Each row is where one point has got to under a steady rotation. How many ticks took it there?
The counts run from 0 to 1031.
[-14.0   1.5   2.7  -3.6  -1.9   5.5 -15.7  -2.2 -13.4  -2.8  -1.2  25.2
 -40.9 -14.0 -31.9 -18.8   5.6   5.1 -28.2  -6.7  29.7  -1.4 -30.9  -5.5
  27.2 -28.7  -2.7   4.1  -7.6  -6.5  -2.9  -2.3 -22.5 -16.3   4.5  16.5
 -35.8  -8.5  -0.7 -13.5  10.3  15.1   4.1 -21.9  20.3  -6.3  -2.8  13.1
  -7.2   3.9  21.1 -20.3  -2.8  -8.8  14.4 -33.6 -14.9  13.7  18.3  32.5
  17.2  15.0]
856
[-32.3   4.9  -1.4  11.3   5.5  -4.6  -2.3   7.5 -20.8  -3.7  16.0  14.4
 -40.0 -12.7 -29.0   8.8  16.4   7.7 -10.3 -36.1  45.7  -8.4 -13.4 -17.0
 -10.0 -23.2 -10.5  -3.8 -10.0 -14.8   7.0  16.8  -2.5  -6.1  -6.8  21.5
 -18.9  -6.3 -17.6  -4.4  -6.6   8.2   4.5 -36.6  -5.9  -2.5  11.4 -17.1
 -23.7  17.8  18.2  26.8  -9.5 -33.8  13.6 -17.7  -4.7  10.4   8.8  -3.0
   3.9  19.4]
362
[-31.4  16.3   8.8  -1.6  -4.8  11.6   2.5  -2.5 -14.3   8.9   5.6  45.6
 -45.4 -13.2  -9.0   1.4  24.8 -23.5 -10.8 -13.1  27.8  10.0  -9.5  -8.9
   2.0 -25.1   8.0 -16.6  13.7 -38.1  -8.9   7.7   6.6   4.2 -17.0   2.8
  -7.0  -2.9  -9.0  -8.2  16.6  30.0   1.9 -16.2   9.0   4.6   0.0 -11.3
   1.4  19.9  37.7 -18.7 -11.3 -18.8  -8.2  10.3 -16.4  20.7  16.2  19.2
  -6.1  19.5]
677
[-29.1 -15.5 -13.6  -0.1   3.6   5.6  -7.4   1.3 -20.3  14.9   9.2  41.7
  -8.4 -17.3 -35.1  28.1   8.3   0.7  -3.9 -13.4  10.4  10.7 -30.7   4.5
 -21.9 -27.9  -8.1  19.9  -1.1 -24.2   3.7  29.7 -14.8  20.8 -15.1  16.4
  -2.1   4.5 -17.7 -11.8  14.0   6.0   3.7  -1.2 -25.1 -13.4   1.3  -3.8
  17.2   8.8  25.7  -0.7   8.7  -9.1 -40.9  11.8  -3.1  24.5  29.3  11.4
 -17.7  -3.1]
979
[-60.2  -7.1 -20.1  -7.8 -16.7   3.8   1.8 -19.6 -38.0   8.9  -8.8   8.7
 -17.0 -28.6 -27.5  -9.8 -21.4  22.3  -9.4 -19.9  26.0  21.9 -16.5  -2.1
 -14.4  -2.4 -23.2  -1.0  11.2 -14.8  19.8  -3.1   2.8  18.6 -10.8  -2.2
  -4.5  -6.9 -19.6 -14.5  -8.4   1.6 -16.0 -10.4   7.1  -6.2  17.7   5.0
  11.5  -3.0  -0.9 -36.5  -3.5 -27.5 -10.3 -22.2  -9.4  -9.6  -0.7   3.4
  -6.4  19.9]
724
[-38.4  -2.3  -6.7  -9.2 -15.4   5.0   4.0 -25.7 -15.2  13.3  18.0  24.1
 -43.8 -24.4 -11.4  12.5   1.3  -7.5 -16.9  -7.2  -3.8  -1.5  -1.2  -4.8
 -21.0 -25.1 -17.6  12.2 -20.4 -29.9   1.9  -2.5 -15.2   8.2 -10.6  14.0
 -19.8 -31.6  -5.9  -1.0  -4.3  14.8  10.8 -19.5  -3.3 -12.8  -0.3  -5.6
 -17.1  13.6  -1.2 -18.9 -16.9 -44.6   3.8 -19.7 -12.8  37.6   2.7   4.2
  -8.9  13.8]
946
[-26.8  -9.5   5.2   7.6   5.5  12.3   0.0  -8.5 -11.4  -8.5   1.1  14.2
 -47.3 -19.8 -33.6 -27.6  -1.9  16.2   5.7 -22.3  -0.5  -6.7 -18.1 -18.8
  -0.1 -20.9  -3.5   7.5  -0.2 -15.1  22.4  -9.9 -20.0 -13.7  -3.3  20.3
 -35.4  -2.0  -2.5 -28.0  10.1   3.6 -36.6  -4.7  12.6  15.2   7.1  25.7
  15.6  -3.5   9.2 -25.1  27.5 -13.7   0.9 -31.9  -1.6  19.0  19.9   7.7
  -1.2  17.3]
614
[-28.1 -20.7 -17.4  -0.7  13.1   4.8   2.6 -13.3  -2.9  -1.2 -23.8  15.8
 -37.9 -23.3 -32.8 -10.3  -3.2  21.1  23.4 -18.8  13.7 -15.2 -17.1 -15.0
  -9.9 -14.0  -3.6  17.2   0.3 -19.4  26.1  13.8  -2.3  10.1 -25.8   5.9
 -28.8   7.5 -28.6 -15.4  -5.8 -11.8 -29.5 -17.5   8.7  -5.7  -1.5  14.1
  17.5   6.6  -9.1 -10.4  27.3   1.2 -18.8 -21.3  -5.6  37.9  14.0  16.3
  -1.4  -1.0]
210
[-22.3  -9.3 -12.6  -6.0  -0.3  -1.5   6.0  -2.3  -2.1  -1.3 -14.2  -2.1
 -56.2 -27.3 -24.2 -16.3   5.8   5.1  -8.3   2.0  -3.8 -11.0   5.2 -14.7
   1.2 -29.0  -9.5   7.6  -8.7 -12.2  11.9 -13.8  -3.1   0.1 -27.1  11.0
 -43.1  -5.0 -25.3 -18.9 -16.0  12.7 -26.4 -23.1  19.9  -0.1  -6.2  11.6
  21.7  -0.8   9.5 -18.9  11.9  -4.9  12.1  -1.4 -22.1  27.8  32.5  21.4
  -0.9   8.0]
1018
[-29.3 -13.5  -6.9   0.7  -0.4  -6.2  -2.9  -4.2 -25.5 -11.4  -5.7  14.1
 -32.9 -33.0 -31.0  -7.3  -4.7  11.8 -10.5 -15.9  34.2  -9.4 -16.1 -23.2
 -10.0 -20.8  -5.8   1.4  -6.6 -13.7  23.9  19.6   4.6  -3.8   0.1  17.1
 -40.3 -33.0  -3.9  -5.1  -6.8   5.6 -11.1 -37.6  13.8  -6.3   9.7  15.5
  -2.2   2.0 -14.9 -15.5   0.6 -21.8   2.1 -42.1  -3.7   1.6 -11.9  14.8
  18.2  16.4]
539
[-46.0 -15.5 -13.3 -19.4  18.5   4.6   5.1  -8.8 -11.8  19.3  -7.6  21.9
 -22.4 -36.2 -19.9  15.0   9.7 -13.5  12.1 -12.1  13.2  22.8 -15.2   0.4
  -1.7 -26.8 -10.9   0.5  -0.3 -18.7  23.5  37.2   2.1   0.7 -23.3   9.4
 -11.3  -2.1  -3.7 -21.5  -5.2   5.4 -20.1  -2.8  17.9  -4.7  15.1  -0.7
  12.4  -1.5  -2.8 -17.0  21.6  -1.6  -8.7  37.5 -11.1  19.6  15.6  20.7
 -14.8   3.1]
486
[-32.7  -3.7 -14.6  10.5 -16.0 -11.1  21.2  15.1  -5.9  -6.0   8.2  35.6
 -27.6  -5.9 -23.4 -10.4  24.3  -2.2  -2.3   2.4  28.0   7.9  14.7 -14.3
   7.8  -8.6  13.4  10.2   2.2 -29.2   6.6  -3.8  -5.0  -7.9 -17.8  11.7
 -29.7  -3.9  -6.3 -11.0  16.7  29.3  -4.3 -19.9   6.8 -21.8  -4.3   7.7
  34.2  28.8  17.1 -20.3  15.6  -3.5 -10.5 -16.8 -17.8  12.8  49.1   7.3
  10.5  16.2]
924
[-42.3  10.9  -0.6   5.1  -7.4   6.8   8.2   2.9 -10.5  14.2  24.4  25.1
 -32.6 -18.4 -26.9  17.7  14.5  -4.3 -12.8 -25.9  11.9  14.3 -14.4   7.6
 -12.9 -30.0  -1.7  24.3  -6.7 -18.2  -8.7   6.7 -14.5   4.9 -18.8  17.7
   1.4  -7.6  -2.7 -11.3  -7.5  21.1  22.2  -4.1   0.6  -7.8  -3.9 -28.5
 -19.3  31.8  31.1  13.6 -12.4 -35.5  13.2   4.9 -12.4  15.0  23.9   3.0
 -14.1  22.5]
765
[-23.7 -17.3 -19.8 -22.2  -1.8  -0.5 -17.4   0.5 -27.8   6.6 -13.4  26.7
 -15.1 -19.7 -20.3  18.0   7.9 -10.3 -25.9   5.6  44.8   6.8 -26.6  -4.7
  10.5 -29.7 -12.0 -11.9   1.2 -20.1   8.3  29.3   3.8   2.2 -16.3   9.1
 -25.9 -12.2 -24.1  -7.3   9.6  12.3   4.1 -34.5   2.4 -15.7   0.3  16.5
  16.5  -0.3  10.7 -20.9  -0.2   7.9 -26.8   5.8  -7.5  12.8  20.5  33.0
   3.0  -3.9]
567
[-24.7   2.2 -14.2   5.6  -7.7  -3.1  11.0  -9.8 -20.2  -0.4  13.9  31.6
 -41.4  -5.6 -15.0   6.4   6.3   1.3 -17.9 -19.6  18.6 -15.3 -15.0 -14.2
  -9.0  -9.0   6.3  22.5   1.6 -16.6  -3.6  14.8   1.8  23.5 -15.9   8.8
 -17.2 -14.7 -30.3   9.5  13.0  15.0  -7.8 -24.7 -14.7 -15.1   1.8 -15.7
  -3.8  33.7  22.3   5.0 -10.0 -34.1  -1.9 -35.8  -7.4  39.5   0.2  12.9
  -1.0   9.7]
953
[-16.4  -8.3   1.9   2.8  -6.2  15.4   3.0   8.9 -19.6   0.7  19.9   5.9
 -42.8 -18.2 -22.3   5.2   7.3  18.7 -25.9  -1.4   5.6  -2.7   9.8 -17.0
 -20.2 -19.6  -3.6  24.9  -3.4 -20.5  -1.0  -0.4 -16.0 -19.5 -15.1  25.5
 -37.3 -19.6  -1.5 -28.2  17.2   9.5  -6.5 -15.6  -1.5  -9.6  15.2   4.7
   2.2  10.8  26.0 -15.6  11.3 -38.3  -3.9 -28.5  -5.9  22.9  21.1   4.6
   0.8  22.9]
440
[-30.3 -10.6 -13.9   2.5   2.2  -7.2  28.9  -1.6   5.4   2.6  -3.4  17.5
 -34.1 -20.7 -32.4 -15.8   9.3   2.0   4.0 -23.6  -2.9  11.6  -3.2  -8.2
  15.1 -14.7  14.3  34.2  -6.6 -14.1  18.0   6.1 -16.8   3.3 -18.6  16.2
  -8.8  -2.3  -5.6 -25.7 -10.1  21.1 -29.6  -4.7  30.0   0.0  -5.9   5.6
  23.7  37.5  15.6  -4.7  21.3 -10.9   6.3  -3.5 -13.0  18.4  44.4   8.4
  -9.7  24.3]
1010
[-54.1  -7.6 -17.8   6.3 -14.3   3.4   9.4 -10.3 -18.2   2.3   4.0  24.3
 -18.9 -20.6 -42.5  -3.6 -12.3  24.5  15.6 -35.8  21.2  13.2 -17.8  -3.5
 -20.2  -0.2  -6.0  24.9  -2.3 -18.3  18.6  -2.8 -13.3  17.8  -2.1  11.5
   0.7   5.4  -6.3  -6.4  -8.5  -0.7  -5.8  -1.8  -0.6 -16.4   8.3  -7.5
   2.5  25.5   3.1 -10.7  -4.7 -33.1  -3.7 -47.4  -5.8   0.6   2.3  -4.1
  -5.6  19.4]
126
[-25.4   6.8  -7.6  -4.2  -6.4  12.6 -13.0  -3.9 -24.3   2.5   4.5  31.2
 -46.9 -23.0 -22.8 -20.3   8.5   4.2 -30.2  -7.8  22.1  -5.0 -24.3  -5.0
  26.6 -34.8  -1.2  -2.0  -3.0  -4.3  -6.4  -6.5 -10.9 -17.9   5.3  21.1
 -42.8  -7.4 -13.3  -7.4  18.8  18.9  -3.0 -17.0  10.4  -2.8   9.0  21.5
  -0.8   8.1  23.2 -23.5  -3.0 -13.2  12.0 -25.5  -8.2  16.6   2.1  25.7
   9.2   9.9]
857
[-43.7   9.1  -5.9  -2.5   5.4   1.9  21.5  11.7 -14.4   7.5   1.6  24.2
 -29.8 -18.0 -17.5   0.3  11.1  -6.1 -10.1 -19.9   3.3  27.4  13.7  -0.9
  -1.6 -18.0 -16.2   5.6 -14.4 -26.5  18.8   0.1 -25.8 -11.3 -14.9  24.9
  -7.2  -8.6  12.2 -35.7  -2.1  20.0 -13.9   4.9   8.9   5.7  14.0  12.5
  21.5  17.9  10.7 -15.5  16.1 -22.1 -12.4  12.7  -0.4  11.0  45.4   0.3
 -15.8  20.1]
1005
[-38.8 -23.5 -16.3  -8.8  14.4 -32.1  -7.2 -23.7   1.8   4.0   9.3  28.2
 -21.6 -22.9 -26.5  -7.4   7.1   0.4 -10.6 -20.7  43.3   7.6 -26.3  -7.2
  -3.5 -17.2 -26.1 -15.6 -10.9 -26.0   2.2  17.6 -17.7   6.9   1.1   8.8
 -24.1   1.5  -2.2  -0.3 -10.4  -7.1 -18.0 -11.1  -2.3  -8.3   3.9  19.2
  -6.9  -4.9 -12.9 -20.5   5.3  -0.4 -15.5 -36.4 -14.4  -1.5  17.3  18.7
  13.6  -1.1]
640
[-28.8 -17.3 -13.5  -3.8  -2.2   1.6   1.9 -17.6 -24.6  -0.6 -10.1  -8.0
 -32.6 -36.7 -33.1  -8.9  -9.8  18.7   0.3  -5.5   1.5  -6.5 -14.5 -17.6
   6.3 -21.3  -9.4  24.8  -8.5  -6.1  21.6   3.0  -7.3   1.0 -18.3   8.1
 -46.5 -19.9 -22.0 -16.1 -12.2   1.1 -16.9 -28.3  32.4 -17.9  -5.6   2.8
  -1.9  10.1 -11.5 -13.4  12.9 -17.8  18.2 -24.2 -21.5  19.1   3.6   9.7
   6.9  20.0]
28
[-30.3   3.7  -1.0  21.5 -20.5  -5.5   4.2   4.6  -5.5 -12.0  12.0  11.6
 -36.4  -7.0 -36.5 -10.8  -2.5   8.2  -9.5 -27.6  -1.6  10.1  -1.1  -8.1
 -21.4 -25.1   6.2  24.7 -10.3 -22.8  11.3 -22.3 -22.6   7.2   2.3  19.6
 -11.8 -17.5  -9.2 -12.3 -15.0  22.5 -10.4 -14.3  -6.0   7.0  -2.7   2.3
  25.9  24.2  24.9  -3.7  -1.7 -25.4   6.9 -35.3  -1.9   8.2  29.4  -0.1
 -11.6  29.0]
18
[-59.5  -5.0  -2.6   6.1  -6.9   3.1  10.0 -18.9   7.5   7.6  21.6  17.1
 -35.6 -29.1 -31.9 -17.4   4.5  -0.6  15.0  -5.1  12.5  11.7   8.6   8.0
   8.5 -33.4  -4.8  20.8 -10.0 -13.3   5.8  -1.9 -15.9 -10.4 -16.3  -2.2
 -33.3  -9.8   6.1 -23.4 -12.1   3.3 -14.1  -2.6  15.0 -13.2   6.4  -7.7
  -3.1  14.6   2.2 -22.9  18.3 -15.2   9.1 -22.7 -22.4   7.3  -5.7  27.6
   7.7  30.0]
937
[-33.2  -5.2  -3.5 -11.4 -11.8  -2.3 -12.6  11.5 -13.1   5.5  -6.7  38.7
 -18.9 -27.5  -9.9  23.7  16.8 -14.4 -20.7 -19.2  53.6  17.9  -5.7  -7.6
 -14.6 -35.2   4.0 -23.7   2.6 -42.9   9.2  29.3  14.7  13.3  -9.0   5.0
   2.1   1.9  -2.6 -16.1   4.9   3.3   9.9 -31.8   1.5  -2.9   3.5  12.3
   0.6  12.0   7.3  -0.8 -11.9  -8.2 -32.5  12.8   4.5  -3.5   9.8  22.4
  -2.4  10.3]
571
[-35.5   6.3 -12.6   1.4 -13.0   2.8  20.0  -4.3  -2.8   2.9  11.7  32.6
 -37.2 -30.1 -20.5  -2.4  10.2   8.3  -3.0 -16.7  -1.0  -5.1   0.4 -20.3
 -19.0 -17.7 -13.8  10.5 -25.7 -26.2  11.0 -24.6 -14.4   9.6 -13.2  23.0
 -18.9   7.9  -5.3  -3.5 -13.4  12.9   7.2 -10.4   6.2 -11.2 -11.9  -5.3
  -9.7  27.9  -1.8  -5.4 -16.6 -39.5   7.7 -13.3 -19.3  11.5  30.1 -25.2
  -3.0  17.7]
523
[-31.8  22.6   7.8   7.3  20.3  19.3  -3.3  26.2   7.1  -3.2  -8.7  23.1
 -34.5 -31.7 -21.7  -4.8  15.5   3.8  -6.0 -26.7  16.5   3.3  -4.0   7.3
   5.8 -45.3   9.1  13.7 -17.3 -20.3  10.8  12.1 -17.7  -7.7 -11.0  20.8
 -26.1   4.3  -6.4 -36.7  -7.6   4.2   2.8 -14.8  13.5  13.4 -10.9   4.5
  10.0  30.9  18.2   0.3  14.7 -24.9 -20.2  -6.6   1.6  -2.8  18.3   3.6
  -4.0  25.9]
687
[-46.7 -11.7 -21.6  -1.2  -8.4   7.0   7.0  -0.3  -7.1   8.4   6.7  29.8
 -27.1 -36.0 -17.6  17.3   2.2  28.0   1.6 -13.9  19.7 -11.0   3.5 -19.6
 -44.0 -15.7 -19.6  20.3  -3.0 -34.5  10.8  -1.2   4.3  23.2 -22.3  11.0
 -22.2  13.0 -13.9  -5.3  -5.4 -13.5  -7.2  -8.7 -22.9 -19.1  -0.4  -4.1
  -8.2  13.8  -2.3   0.3   1.0 -32.7 -27.3 -14.3 -16.2  18.5  10.0  -6.5
  -8.5  -0.6]
630
[-37.8 -16.3 -20.5  -4.4 -21.9 -21.4   3.1   0.8   8.4  -4.0 -14.1  -0.1
 -44.4 -15.9 -30.7 -14.1   0.0  -2.8  -5.7 -29.8  17.7   3.3  -1.4 -10.0
  -3.6 -24.0  -9.7   8.2 -14.6 -19.5  21.2 -13.3  -2.9   8.9  -9.0   6.2
  -5.8  -2.4  -6.2  -8.4 -33.7   4.4  -4.7 -33.8  20.8  -5.9  -9.9  12.8
   9.1  27.7  -2.4  -1.8 -21.1  -5.2  17.1 -16.1   0.1  12.9  45.1  22.0
  -1.0  14.2]
423
[-48.8  11.9 -31.9   3.6  11.8 -17.7   5.7   3.4 -10.0   7.8   0.8  32.1
 -20.6 -18.5 -19.3  -3.5  11.3  -3.5 -14.3 -12.3  32.7  10.7 -30.1   6.1
  -1.0 -28.4 -21.2  -4.2  -8.1 -12.2  -8.5  11.7   0.3  29.6 -14.5   7.1
  -9.2  17.8 -40.5   6.1 -16.6  20.9  -7.2 -11.6 -10.7   5.6   1.9  -0.8
  25.6   1.5  19.0  -9.1   2.6   3.4 -21.1  12.1 -19.2   7.6  33.6  12.3
 -15.5  -8.0]
986
[-11.3 -22.8 -18.1 -13.9   6.1 -21.0  -8.8 -12.0 -20.4   3.8  -2.5  24.7
 -19.9 -34.0 -19.6   8.4  17.0  -4.4 -24.7 -11.1  43.3   6.3 -36.7 -23.6
  -0.1 -32.5  -0.9 -14.4   6.5 -25.3  -3.1  36.5  18.3  23.4 -16.0   2.1
 -17.2   0.8 -29.5  -1.6  -4.0   9.1 -16.0 -27.9  15.9  -5.3  -5.0   6.6
  -1.6  -6.7   9.8  -3.9  -2.1  -1.7  -9.6  12.0 -27.7   1.8  18.4  21.8
   3.0   4.0]
565
[-29.8  -3.1   9.7   2.9  -9.1  17.0   9.5 -17.2 -14.2  -9.0  -4.8  34.5
 -36.9 -41.9 -26.3 -17.2  -7.3   9.7   6.4 -15.8   1.6   0.0 -19.7 -29.9
 -16.1 -15.6  12.8  14.0  11.3 -28.7  13.9  -4.3   1.3  17.9  -5.9   6.9
 -16.5   1.1  -7.5 -17.1   4.3   7.9 -21.9   3.8  31.6  10.8  -1.5   4.6
   6.6  13.4   7.9 -28.0   8.0 -37.3   1.0 -28.5 -14.5  -3.0  -7.9 -10.3
  -5.8  24.3]
618
[-38.1 -13.5 -19.3  -9.0 -11.5 -20.2  10.8  -0.7  15.5  -5.5 -12.4   7.4
 -52.3 -25.3 -23.9 -20.7   4.2  -0.2  -4.6 -24.9  21.8  -3.0   7.7 -12.4
   6.4 -24.8  -0.4   8.0 -13.1 -22.7  19.9  -5.2   1.9   3.1  -5.1   9.7
 -21.8  -0.5   0.1 -12.3 -25.9   6.6 -17.9 -27.1  26.4  -0.9  -2.6  18.9
   6.5  29.4 -19.0  -7.2  -6.1  -0.5  17.5 -10.3  -0.7  14.8  35.6  28.2
  -0.7   9.5]
424
[-18.7  -9.6  10.0   5.1  -5.0  18.3 -13.9 -15.9  -5.1   1.2   2.4  14.4
 -30.6 -28.9 -26.7  -0.9   6.6   0.7  -2.5 -23.6  12.4   9.2 -19.6  -0.6
  14.9 -56.0  27.8  12.9   6.6 -13.6  14.9  18.1   2.8   4.3 -13.1   0.7
 -23.2 -12.4 -21.7 -34.4  -2.9   6.3  -4.4 -24.7  24.5   1.0 -13.0 -12.6
  -1.2  20.3  17.8   2.0   5.6 -11.1   8.5  -3.6 -11.3  13.9 -13.8  27.4
  -6.2  33.5]
269
[-12.5 -10.3  -6.4   6.3   0.0  -5.5 -21.8 -16.6 -13.9  -4.9   1.5  13.4
 -33.8 -17.4 -24.2  -4.2  -0.2  19.1 -24.8 -35.3  40.3 -10.0 -33.3 -16.2
 -10.0 -34.5  10.3  -0.7   7.0 -20.4   7.1   9.6   5.2  16.0   2.4  12.4
 -20.2   0.3 -29.4 -12.3  -0.8  -2.9 -25.3 -30.9  -8.6  12.8  13.2  12.1
  -4.9   7.1  10.5   6.3  -6.8 -17.6  -3.7 -33.5   3.5  13.7 -11.6  21.8
  -5.2  13.5]
961
[-24.6 -30.8  -1.7  -0.7  -4.8  -8.9  13.4  17.6  -4.4  -0.1   1.8  15.5
 -15.1 -37.6 -29.2  11.7  10.9  -5.8  -1.0  -2.9  -0.4  19.3   2.0 -18.2
 -19.3 -33.7   1.7  15.4  -5.6 -32.5  22.0  17.5  -7.3   2.1 -12.6  18.6
 -14.6  -7.3   8.7 -23.0 -10.8  13.4 -10.2  -9.5  20.9  -6.9  -8.9  17.5
  27.6   5.6   8.0  -6.7  20.4 -11.1 -16.4  15.3 -11.4  -6.8  45.7  -3.3
  -4.8  23.3]
411
[-36.5 -27.5 -21.1  -4.8 -24.9  -4.0  23.7  -8.4 -15.7   5.4  14.4   6.9
 -25.6 -27.8 -15.5   8.2   9.3   4.2 -16.6  14.7   6.4  19.4   8.0  -8.6
   7.1 -17.7  10.7  26.2   9.0 -16.1   6.4   1.5  12.8   5.2 -31.5   5.2
 -28.5 -20.2 -11.6 -12.9   2.2  23.2 -15.0 -19.3  16.4 -28.5   7.6  -5.5
  20.9  13.7  11.7 -25.5  13.2 -13.5   7.8   6.9 -22.5  22.0  26.0  24.3
  -1.6  21.8]
837
